In the rows, 128 means zero.
Each path below is one point turned by a fixed rotation once a step. After each direction that follows a path, write how fast that rotation turns it, in degrees a step (0 if it stays still).
Each turn is a multiple of 5 degrees from 10 to 175, or 0.
Each row of a path follows its step; steps can be skipped.

step 0: [134 115 116 113 130 125 109 118 124 133 131 131 129 140 131 123 118 137
 135 131 124 117 123 130 117 128 126 139 143 126 131 132 134 109 138]
step 1: [138 122 135 130 134 122 136 127 125 132 125 132 128 123 128 126 127 127
 150 132 132 125 123 134 145 143 121 127 148 117 125 149 122 119 129]
step 2: [130 115 118 133 130 131 145 130 127 129 137 136 123 140 118 122 132 134
 128 125 135 139 129 129 127 135 128 141 140 125 118 117 128 105 112]
step 3: [128 129 113 128 124 132 135 124 115 133 119 134 137 124 134 122 124 134
 140 149 131 137 116 134 111 128 134 138 135 118 132 133 143 120 133]
step 4: [134 115 131 124 117 121 127 122 110 123 142 132 130 142 133 123 118 135
 135 134 114 133 123 137 133 146 118 132 133 136 126 141 126 120 133]
step 5: [126 120 130 127 125 127 126 116 119 140 131 127 112 125 118 119 126 139
 148 127 145 119 125 125 123 126 122 133 144 130 127 134 122 114 113]
step 6: [124 124 123 123 137 125 131 130 133 134 127 142 129 122 130 119 121 126
 129 123 137 138 124 142 128 143 120 133 137 116 132 129 144 101 133]
step 7: [145 114 117 130 124 131 129 124 124 133 129 135 143 139 124 130 119 129
 140 131 117 134 130 132 123 132 142 139 153 119 126 132 123 125 128]
step 8: [128 126 123 135 124 130 138 127 106 126 124 132 116 130 137 127 139 139
 139 148 130 131 134 129 131 141 121 128 132 121 122 140 121 111 123]
step 9: [130 121 124 121 134 121 132 117 119 125 136 133 130 136 119 115 127 141
 125 133 131 125 108 127 119 128 112 143 139 134 126 123 139 111 126]
Speeds:
[128 129 128 126 124 128 125 132 130 130 125 126 130 130 123 123 133 123
 125 133 126 128 130 131 131 125 126 124 128 130 129 128 129 128 125] | 0
[130 127 125 128 130 130 131 128 127 130 131 127 120 133 128 126 124 127
 128 126 126 133 132 128 127 124 129 126 129 129 130 131 124 132 123] | 130
[132 126 133 129 122 128 131 128 131 127 133 128 130 126 128 132 130 130
 132 130 126 127 128 131 133 128 132 127 127 129 130 129 121 127 127] | 115
[124 122 131 130 127 127 127 131 133 124 132 128 128 131 133 127 129 130
 123 127 123 127 130 128 126 127 128 129 132 130 126 128 132 126 126] | 160

step 0: [140 122 136 125 115 130 137 131 119 136 129 130 124 133 130 121 118 132
 117 135 143 118 127 127 129 121 135 137 119 127 123 131 115 152 134]
step 1: [119 128 125 121 130 125 125 130 125 126 121 113 119 126 133 138 117 105
 129 141 133 128 123 143 142 132 129 130 131 125 139 125 114 118 120]
step 2: [141 123 127 123 126 144 129 135 118 112 127 130 125 119 120 122 132 134
 146 123 125 140 127 124 138 124 125 133 144 141 132 133 117 137 133]
step 3: [129 138 122 127 120 122 113 128 133 117 119 124 130 124 128 129 142 128
 127 140 134 134 123 131 119 107 118 134 117 127 127 125 136 129 107]
step 4: [126 117 127 128 127 130 122 130 138 137 141 123 125 138 123 123 135 132
 134 127 129 141 136 123 112 133 132 119 119 135 152 118 118 138 133]
step 5: [119 137 109 132 133 132 126 124 124 134 123 137 118 132 121 135 128 138
 135 126 122 127 125 140 134 145 134 135 126 126 131 122 149 134 113]
step 6: [116 116 132 140 128 137 129 123 109 135 132 132 121 130 135 125 131 137
 126 128 140 128 127 123 121 118 123 118 129 115 126 144 130 145 138]
step 7: [100 141 138 129 131 128 122 141 133 128 127 110 133 134 128 138 124 120
 125 119 126 134 128 133 133 132 125 135 129 123 131 138 134 114 128]
step 8: [136 143 134 135 131 132 127 122 128 118 147 138 143 132 131 122 131 134
 142 115 123 118 136 126 133 125 135 131 138 135 134 140 122 135 138]
step 9: [129 136 118 123 118 112 138 131 136 116 128 126 132 144 132 132 132 121
 116 129 147 116 125 136 125 119 126 128 126 130 118 124 144 130 125]
Speeds:
[132 132 126 128 131 130 126 130 124 125 129 131 126 127 129 126 128 129
 126 127 125 124 126 130 126 125 123 129 129 126 122 124 131 136 129] | 120
[124 126 130 131 130 129 130 130 121 129 129 130 123 127 131 130 124 129
 124 128 128 128 120 126 132 129 126 129 130 129 129 129 124 126 125] | 70
